Each row has a name. Each question is about the rows just above it.

fanu: [ 3  0  0  5 11  9  0  0  5  0  2  0  1 41 11 22  2 -1  8 10  0 -1 -1  5
  0 12  0 27 -1  9 19 -2  3  2  1 14]
lif: [18  1 47  7 12 36 11 13  3  0  1  2  0 43 22 24  8  0  7  1  0 16  2 17
  0 -1  1 42  6 18 52 15 -1 29  2  3]
nam: [-1  0 -3  3  0  0  0  0  0  0 19 33  8 -1  0  0 41  0  0  2 21 16  1 -7
  0 -1 10  0 -3  4 -1 29 22  1 17  4]
sep: [ 6  1 43  3  1  3  3  1  0  0 10  0  0 -1  0  1 18  0  0  3  0  1  0 -4
  0  0  0  1  0  0  2 13  0 17  0  2]
nelu: [36  1 51  2  8 33  7  2  5  0  0 30  5  0 11  4 42  0  5  0 14 -3  0 26
  0 -1  0 31  4 20 23 28  2 40  1 43]
tok: [33  2 37  7 17 -2  0  0  1 12  0  9  0 -1 -4 14  3 -2  4  5  0 -5 -2  0
 13  0  0 11 -1  5  0 -6 -3  1  9 47]
befan: [ 4  0 -2  1 17 -4  4  1 10  3  1 43  7  4  7  3 31  0  5  0 25 -2  1 38
  0  2  2 32 -7 16  0  2 30  0 13 28]
Saro: [19  0 17  4 12 25 11  5  9  0  1 19  2 31 20 12 13  0  6  0 17  5 13 36
  0 -1 -1 41 -3 15 31  7 16 19  7 16]
Nipu: [29  1 47  4  6 26 16 15  1  2 18 29  7 27 26 27 26  0  5  1 -1 14 -3 12
  0 -1  0 26 -3 -2 52 10 29 41 17  2]
Zamaf: [16  0 11  1  8 -2  2  1  0 12  9 41  7 -1  0  0 34  0  1  0 21 -2  0 12
  3  0  6  7 -4 11 -1 10  8 10  6 42]
Sunev: [ 0  0 -2  4  0  0  3  0  0  0 13 12  1 10 10  4 32  0  1  0  0  4  0 -8
  0 13 -1  9 -1  0 14 26 16 11  5  3]
Kag: [ 0  2 36  1  0  0  0  0  1  1  0  1  0  0  0  0 14 -2  8 10  0  0  0 -3
 12  0  0 -1  6  5  0 15  0  0  0  5]
[-1  0 -3  3  0  0  0  0  0  0 19 33  8 -1  0  0 41  0  0  2 21 16  1 -7
  0 -1 10  0 -3  4 -1 29 22  1 17  4] is in which row? | nam
[18  1 47  7 12 36 11 13  3  0  1  2  0 43 22 24  8  0  7  1  0 16  2 17
  0 -1  1 42  6 18 52 15 -1 29  2  3] is in which row? | lif
[36  1 51  2  8 33  7  2  5  0  0 30  5  0 11  4 42  0  5  0 14 -3  0 26
  0 -1  0 31  4 20 23 28  2 40  1 43] is in which row? | nelu

ninu: [ 15  16  15   9  -3  15   5 -32  15  -6 -13  15 -26  -3 -44  -5   0  -6
   4  25 -32  16 -25 -19 -42  24  19   7 -20  -1 -11 -21  29   0  -7]
zipof: [ 10   9  21  -8  27  10  27   9 -25 -27 -47   1 -15   3   8  -2   8  38
  12 -31  20 -45   9 -19 -31  23  25   1  13 -17   8  -8  -9  27  12]
kozon: [ -3  20 -36  14  -7  -7  -7  -5 -52 -18  21   2  -1   8  23  17  -2  36
  30 -18  10 -30 -21   3  26  -3  -7 -22  -7  17  32   8  22   4  17]
vude: [  4 -27 -31  -8 -13 -34  -3  -9 -13  11  34 -27 -19   7 -19   2  21  -6
 -11   2 -47 -24  -4 -10  21  -1   0  21  -3  21  -9   1  26 -25 -20]
Whose row is [ 15  16  15   9  -3  15   5 -32  15  -6 -13  15 -26  -3 -44  -5   0  -6
   4  25 -32  16 -25 -19 -42  24  19   7 -20  -1 -11 -21  29   0  -7]? | ninu
The row with [ 10   9  21  -8  27  10  27   9 -25 -27 -47   1 -15   3   8  -2   8  38
  12 -31  20 -45   9 -19 -31  23  25   1  13 -17   8  -8  -9  27  12] is | zipof
The row with [  4 -27 -31  -8 -13 -34  -3  -9 -13  11  34 -27 -19   7 -19   2  21  -6
 -11   2 -47 -24  -4 -10  21  -1   0  21  -3  21  -9   1  26 -25 -20] is | vude

motu: [ 24  51 -24  22  15   8  -8   8 -56   5]
tuk: [-13  -4  12  -2  -6 -23  -7  20 -25   4]
bup: [ 15  16 -30 -11  20  22  -9  -6   7  -6]
meza: [ 29 -16 -23  18 -28  20 -23 -23 -23 -23]
kuvo: [ 29 -16  12  18 -28  20 -25  13 -15 -34]
fudov: [ 29 -16  12  18 -28  20 -25  13 -15 -31]
Which value appears more than once in motu? | [8]
The value that meza holds more than once: | [-23]

gid: [ -8  12   8 -18  32   7 -18  28 -18  13 -40 -13  39  -7 -16  35   1 -34
 -25  18  11 -17 -24  10 -36 -15  21   7  20  27 -35 -20 -18 -14  10  -5
   7 -12  -5 -21  26 -25 -25 -16  10   7  13  26   7   2  28 -38]
Bofeg: [-26  -8 -20 -23  -1 -12  15  16  12 -14  14 -21  15 -33 -16   9 -30 -23
  -9  18  -9  27  10 -28  46 -31  13  -5  25   7 -13  -8  21  23 -27 -30
   7  27  14  27 -20  16 -22  -9 -45 -22  44 -28  25  -8  -3   5]
pafi: [ -9  -4 -14 -22   9 -34 -34 -34 -26  28   4  -3  -6  18  -1 -20 -13  -3
  44  -1 -13  18  -7  -4   8  41  -2 -32  14  17  29  41   4   2 -46  29
  29   7 -21 -32   1   8  33  -8  -8   0   7 -40   0   4 -10  13]
Whose row is [ -8  12   8 -18  32   7 -18  28 -18  13 -40 -13  39  -7 -16  35   1 -34
 -25  18  11 -17 -24  10 -36 -15  21   7  20  27 -35 -20 -18 -14  10  -5
   7 -12  -5 -21  26 -25 -25 -16  10   7  13  26   7   2  28 -38]? | gid
Whose row is [ -9  -4 -14 -22   9 -34 -34 -34 -26  28   4  -3  -6  18  -1 -20 -13  -3
  44  -1 -13  18  -7  -4   8  41  -2 -32  14  17  29  41   4   2 -46  29
  29   7 -21 -32   1   8  33  -8  -8   0   7 -40   0   4 -10  13]? | pafi
Whose row is [-26  -8 -20 -23  -1 -12  15  16  12 -14  14 -21  15 -33 -16   9 -30 -23
  -9  18  -9  27  10 -28  46 -31  13  -5  25   7 -13  -8  21  23 -27 -30
   7  27  14  27 -20  16 -22  -9 -45 -22  44 -28  25  -8  -3   5]? | Bofeg

ripo: [-17 -23   3   1 -13 -39 -25 -27  -2   9]
dedu: [ 10 -12 -34  18  -1   1  17  32  25  28]
vov: [ -3 -18  41 -10  17 -28 -25  36 -16  11]
vil: [ 39  18   6   4  29  26 -35 -16   9  12]
Gili: [ 16 -32 -41  -4 -30  18 -39  28  30  32]
Bozas: [ -3 -18  41 -10  17 -28 -14  36 -16  11]
Vafa: [-27  -7 -18   9  28 -38 -28  -5 -40 -27]
Dega: [-32  11 -18  31 -29   0   2 -22 -15  33]
The value that Vafa holds more than once: | [-27]
Whose row is [ 16 -32 -41  -4 -30  18 -39  28  30  32]? | Gili

sado: [ -8  -3   7 -19  16  16  13  16   2]
nukep: [ -3   9 -15 -13  14   0  10  14  -1]
napam: [12  8 19 15 15 15 15 15 14]
ravid: [ -9   5 -48   5 -27 -25 -14 -25 -20]
Gesu: [ -8   5 -50 -23 -23 -27 -24 -32 -23]
The value that napam holds more than once: | [15]
Repeated in Gesu: | [-23]
The value that nukep holds more than once: | [14]
Which row holds [12  8 19 15 15 15 15 15 14]? | napam
Which value appears more than once in sado? | [16]
Whose row is [ -9   5 -48   5 -27 -25 -14 -25 -20]? | ravid

nidim: [  1   4  17 -10  16   5 -13  -1   6   3   7   5   1  -1  -3   8  -7 -10
  -1  14  -9  -6 -28  15  10  23  -8 -10 -12  13   3  -5 -25 -18   0  12
   6 -12   2 -22  -3   9  -4]
selov: [  6 -21  -3  43  -4  16  -9 -12  15 -19 -19 -24 -47 -37 -29  38  20 -14
  -7 -13 -28  -6 -18 -47 -17 -42 -14  -1  -7 -18  -1  -8 -23 -37  -6   6
 -33   3  -2 -31 -40   0   5]
lepus: [  3 -20   3  41  -4  13   0 -10  15 -15 -19 -29 -48 -39 -28  38  17 -14
   0 -11 -29  -6 -12  -3 -17 -35 -10  -6  -9   0   2 -14 -14 -36  -3   1
 -27   3  -8 -27 -32   0   2]
dono: [  0   7  15  -9  11   0 -11   8   4  -2   7   4   2   0  -4   7  -7 -12
   6   6  -6  -2 -24  13  10  25  -2  -1 -10  13   8 -10 -27 -20  -8   5
   3  -8  -5 -22  -3   7  -8]
rabig: [ 10  -7  -5  45  -5  -3   8  -4  13  -8 -15 -30 -49 -32 -20  21  17  -4
   9  -6  -6  -3  -5  13  45  45   5  -3 -13   7   8  45   4 -13  -9 -16
 -18  11 -10 -19 -14  10  -5]
Which row holds [  1   4  17 -10  16   5 -13  -1   6   3   7   5   1  -1  -3   8  -7 -10
  -1  14  -9  -6 -28  15  10  23  -8 -10 -12  13   3  -5 -25 -18   0  12
   6 -12   2 -22  -3   9  -4]? | nidim
Which row holds [  3 -20   3  41  -4  13   0 -10  15 -15 -19 -29 -48 -39 -28  38  17 -14
   0 -11 -29  -6 -12  -3 -17 -35 -10  -6  -9   0   2 -14 -14 -36  -3   1
 -27   3  -8 -27 -32   0   2]? | lepus
Which row holds [  0   7  15  -9  11   0 -11   8   4  -2   7   4   2   0  -4   7  -7 -12
   6   6  -6  -2 -24  13  10  25  -2  -1 -10  13   8 -10 -27 -20  -8   5
   3  -8  -5 -22  -3   7  -8]? | dono

mig: [  7   6  -6   7  26   7  -8  26  46 -20  21   5  -7  -6  16   7   6   5
  18 -28  32 -12 -20  20  -6  16   4   7 -28  19  -8 -14]
duza: [-12 -20 -16   4  13  -2   0  15  27 -17  -1  11  -1  -7  -8  -6  -4  12
  -8  18  19  -2  -9 -11  -1  15  -2   8  -8   2 -11  -7]
nuros: [ 7  6 -6 13 26 14 -8 26 46 -7 21  5 -7 -6 16  7  6  5 14 23  7  4 -7  7
 -7 14 13 17 -7 14  4  8]
[  7   6  -6   7  26   7  -8  26  46 -20  21   5  -7  -6  16   7   6   5
  18 -28  32 -12 -20  20  -6  16   4   7 -28  19  -8 -14] is in which row? | mig
Which row holds [-12 -20 -16   4  13  -2   0  15  27 -17  -1  11  -1  -7  -8  -6  -4  12
  -8  18  19  -2  -9 -11  -1  15  -2   8  -8   2 -11  -7]? | duza
Where do [ 7  6 -6 13 26 14 -8 26 46 -7 21  5 -7 -6 16  7  6  5 14 23  7  4 -7  7
 -7 14 13 17 -7 14  4  8] appear? | nuros

fileg: [ 0 -3  7  3  5 -1  6 14]
dezi: [-8 41 53 32 40 16 45 22]
fepi: [-17 -21 -18 -17 -15   1 -17 -17]
Repeated in fepi: | [-17]
Whose row is [-8 41 53 32 40 16 45 22]? | dezi
Whose row is [ 0 -3  7  3  5 -1  6 14]? | fileg

rovo: [ -4   1  -1   0   0  -1  -1  -4   7  -1   7   0  12   8   3   1   4  18
 -12  -3 -18   4  10]
zit: [ 10 -17 -28 -29  47 -29   3 -17 -11   3 -29  18 -15   4 -29 -34  -4  -2
 -19  41 -19 -17  -7]
bosa: [  5   5  -3 -16   9   5   9   2  18  -1 -18   6  23 -22 -10   4 -18   1
  -8   5  -8   5 -12]
lof: [ 14 -26 -18  16 -13 -15 -17 -15  27  14  18 -25  16  24  14 -15  21  11
 -19 -18 -19  17  20]
lav: [ -4   1  -1   0   0  -1  -1  -4   7  -1   7   0  12   8   3   1   4 -11
  -9   2  -3  12  -3]
Whose row is [ -4   1  -1   0   0  -1  -1  -4   7  -1   7   0  12   8   3   1   4  18
 -12  -3 -18   4  10]? | rovo
Whose row is [ 10 -17 -28 -29  47 -29   3 -17 -11   3 -29  18 -15   4 -29 -34  -4  -2
 -19  41 -19 -17  -7]? | zit
Which row holds [ 14 -26 -18  16 -13 -15 -17 -15  27  14  18 -25  16  24  14 -15  21  11
 -19 -18 -19  17  20]? | lof
Whose row is [  5   5  -3 -16   9   5   9   2  18  -1 -18   6  23 -22 -10   4 -18   1
  -8   5  -8   5 -12]? | bosa

nebu: [ 14 -25  39  31 -47  -3  18 -19  -3 -25   5  28 -23 -19  -3 -16  25 -45
  -3  13 -33 -11 -39]
nezo: [ -1  -6  -4  23  38 -44  10  17  10 -31  42  24  -9  -9 -31 -25 -17 -34
  -9  42   8  25  42]
Lon: [-25 -22  31  10 -25 -33  37  -1 -37  30 -34  32  30 -25 -10 -14 -24  15
 -38  -7 -17 -45  40]
zezal: [-25 -29 -26  -1  38  32  12 -16 -30 -29 -27 -16  44  12  -9 -29  47 -45
 -34   6  28  -3  48]
Burud: [ -4  -6   2  38  -6  -1   8   3  40  44   7 -45  26 -41  41 -47 -25  19
 -41   6 -16 -17  -5]
Dakug: [-25 -29 -26  -1  38  32 -35 -16 -30 -14 -19 -16  44  12  -9 -29  47 -45
 -34 -14  23  28 -39]
nit: [-25 -29 -26  -1  38  32 -35 -16 -30 -14 -27 -16  44  12  -9 -29  47 -45
 -34 -14  23  28 -39]
bas: [-12 -23 -29 -13  16  39  45  40  25  13   4  -8 -47  36 -33 -37  28  41
 -17  47  45   1   0]
simad: [ -6  11  44 -30 -20  14 -35   8 -10   0  24  14   7  49 -25 -13   6 -23
 -33   5   0 -41  35]
bavid: [ 30 -22  29  30 -45   4   8 -42  47 -12 -12  34 -42  42   8 -27 -45 -23
 -40  47  18   2  11]
Fid: [-25 -29 -26  -1  38  32 -35 -16 -30 -29 -27 -16  44  12  -9 -29  47 -45
 -27 -14  23  28 -39]
pur: [ 34  47  34  -7 -27 -20  32  29  -1  -3 -27  15 -13  17  30   1   3 -22
  13   5   8 -22  -9]
The row with [ 34  47  34  -7 -27 -20  32  29  -1  -3 -27  15 -13  17  30   1   3 -22
  13   5   8 -22  -9] is | pur
Whose row is [ -1  -6  -4  23  38 -44  10  17  10 -31  42  24  -9  -9 -31 -25 -17 -34
  -9  42   8  25  42]? | nezo
Which value appears more than once in bas? | [45]
[-25 -29 -26  -1  38  32 -35 -16 -30 -14 -19 -16  44  12  -9 -29  47 -45
 -34 -14  23  28 -39] is in which row? | Dakug

Melit: [ -8  13   7  -2 -14  26  -5 -10]
pem: [-22  12  -8  -1 -14  29  15 -17]
zim: [-22  -5 -38  -9  12  12  34 -19]
Tadi: [  4  -8  15  22 -12  51  15  17]
kitu: [ -9 -28 -24  19  17 -42  25  -9]
sobof: [ -9 -28 -24  19  14   4  53  13]
Repeated in zim: | [12]
Where do [ -8  13   7  -2 -14  26  -5 -10] appear? | Melit

let: [-13  25  19   4  -6 -34   9  25 -32 -30 -33   5 -25   8  22  15   1  -3
  10   8 -36  12  -4  12   9 -13 -22  16  12 -17 -14  -1 -18   4   0]
rogu: [  5   2  -1  25  -3 -12 -15  10 -16  -8  12  -2 -22  -1  12  -7  -8  -6
   9   4  -3  -6  -1  13  -9   9  -1  -6   4   5 -10   9   4  11 -27]
Bap: [-22 -15 -12   4   0  -1  -1 -15  -5   8  15 -13 -23 -15  25  23  23  21
  10 -18  32   8 -12  12  12  18  12 -42  28  30 -24  33  -8  32 -22]
laga: [ -3  25  19  15  -6 -34   2  29 -32 -31 -27   6 -25  10  16   3  -9 -12
  10  13 -39   4   0  13  -1 -12 -23  20   5 -20  -9  -6 -11   0  -8]
zak: [-23  21  16  -8  -5 -30  16  18 -29 -27 -34   4 -23   5  28  26  12   6
   9   1 -29  18  -7   8  19 -13 -19  10  18 -12 -17   6 -22   7   6]
sefu: [-27  -6 -10  -3  -4  -3  -2  -9 -15  -2  15  -8 -23 -13  40  25  22  28
  10 -14  16  14 -11   6  23  14  12 -28  27  27 -29  38  -9  30 -20]
deme: [  2   2   3  26  -2 -18 -10  10 -15  -8   0  -4 -25   0   6  -3  -4 -11
  10   2   0  -5  -2   6 -13   6   6 -11   9   2 -10   5   6  12 -24]
tofes: [-17 -23 -13   9   3   1  -1 -20  30  17  12 -16 -20 -16   6  19  23  10
   8 -21  45   1 -10  18  19  20  10 -52  27  30 -17  24  -6  30 -21]
Whose row is [ -3  25  19  15  -6 -34   2  29 -32 -31 -27   6 -25  10  16   3  -9 -12
  10  13 -39   4   0  13  -1 -12 -23  20   5 -20  -9  -6 -11   0  -8]? | laga
Whose row is [  5   2  -1  25  -3 -12 -15  10 -16  -8  12  -2 -22  -1  12  -7  -8  -6
   9   4  -3  -6  -1  13  -9   9  -1  -6   4   5 -10   9   4  11 -27]? | rogu
Whose row is [-23  21  16  -8  -5 -30  16  18 -29 -27 -34   4 -23   5  28  26  12   6
   9   1 -29  18  -7   8  19 -13 -19  10  18 -12 -17   6 -22   7   6]? | zak

Gutof: [27 -3 -7 -3  5]
Lub: [ 4 -3 -3 -7 -7]
Pugof: [ 1 25 25 -2  9]
zod: [ 1 -3 -3 -3  2]
Pes: [-7 14  6  4 -1]
kesi: [-15  10  -3 -18   6]
nafug: [ -4  20  -5 -10   0]
lomu: [ 22  22   0 -16  12]
Sufol: [44 44 44 28 44]
Which value appears more than once in zod? | [-3]
Which value appears more than once in Gutof? | [-3]
Which value appears more than once in Pugof? | [25]
The value that lomu holds more than once: | [22]
Whose row is [-15  10  -3 -18   6]? | kesi
The value that Sufol holds more than once: | [44]

kar: [ 25   4  -6 -17]
nomi: [-43 -38 -16  55]
mon: [-4 12  0 25]
Zor: [-22  37  34   3]
zepu: [ 39   9  -8 -41]
Zomo: [-42 -50  -5  39]
Dad: [-28  42  42   7]
fepe: [-11  19  19  19]
Tosu: [-17  -1  -1  -1]
Kuvit: [ 7 23 24  7]
Which value appears more than once in fepe? | [19]
The value that Dad holds more than once: | [42]
Repeated in Tosu: | [-1]
Which value appears more than once in Kuvit? | [7]
Which row holds [-4 12  0 25]? | mon

Fuzik: [-10 -13 -13 -23   5]
puti: [24 -3  0 12 15]
pivun: [-21 -13 -21  -4 -21]
zut: [-27  -2 -19 -28  -7]
kamu: [ 11  11  11  11 -21]
Vusem: [  8  19   8   8 -25]
The value that Fuzik holds more than once: | [-13]
Repeated in Vusem: | [8]
Repeated in kamu: | [11]
Which value appears more than once in pivun? | [-21]
The row with [-10 -13 -13 -23   5] is | Fuzik
[ 11  11  11  11 -21] is in which row? | kamu

Banin: [ 11  -1  21 -11  -1   5  31   5 -36   9 -15   4   8 -12  15 -16 -12  25
  24 -14  46]
Rez: [  7 -20  -4 -18   9   9  40 -20  -1 -26 -20 -21  -7 -10 -10 -35 -10 -20
  11  -5  15]
Giko: [  7  -5 -12 -16  16   9  -5  18 -19 -14  -5  -7   4   3  -4 -30   1  24
   6  -5  31]
leg: [ 25 -33 -10   4  -3  36   3  29  24 -11 -11  15  -4  19 -10 -33 -11  19
  13   0  44]
feku: [ 23 -30 -30  -5  18  34   4  34   5 -30 -12  15   8  18  -8 -34  -2   8
 -30  -4  37]
Vala: [  6  -7  -3 -24  14  -6  35   7 -24 -12  -8 -19   7 -10   2 -31 -19  22
   7  -5  14]
Gome: [  8   0   2   0  -1  18  26  14  23 -25 -19  -8  -8  -5   1 -39  -2  17
   0 -10  32]
The value that Giko holds more than once: | [-5]
Where do [  8   0   2   0  -1  18  26  14  23 -25 -19  -8  -8  -5   1 -39  -2  17
   0 -10  32] appear? | Gome
[  6  -7  -3 -24  14  -6  35   7 -24 -12  -8 -19   7 -10   2 -31 -19  22
   7  -5  14] is in which row? | Vala
Whose row is [  7 -20  -4 -18   9   9  40 -20  -1 -26 -20 -21  -7 -10 -10 -35 -10 -20
  11  -5  15]? | Rez
Whose row is [ 23 -30 -30  -5  18  34   4  34   5 -30 -12  15   8  18  -8 -34  -2   8
 -30  -4  37]? | feku

dal: [ -9 -41  -9  35]
Zife: [-23 -32 -40  37]
fiko: [23 33 23 23]
pegu: [-23 -32 -32  25]
Repeated in pegu: | [-32]
The value that dal holds more than once: | [-9]
Which value appears more than once in fiko? | [23]

dimir: [ -9  51 -52  -2 -17  -2  -2   8]
Sokun: [ 32  32  16 -27  13  32  23 -20]
tep: [ 21   3  20  38  38  38  38 -32]
fir: [-37 -34  34 -27   7  25 -27 -27]
pagu: [  9  28 -28 -31  26  27 -17   4]
Doz: [-10  24 -43 -41 -43   4 -43 -43]
bimas: [ 37  21  -5 -20  33 -13 -15 -24]
Todog: [ -3  12 -50  42 -53 -37  12  13]
pitef: [ 56 -34 -18  38  35 -13  18  37]
Repeated in Doz: | [-43]
Repeated in tep: | [38]
The value that fir holds more than once: | [-27]
Which value appears more than once in dimir? | [-2]
Repeated in Todog: | [12]
Which value appears more than once in Sokun? | [32]
[ 32  32  16 -27  13  32  23 -20] is in which row? | Sokun

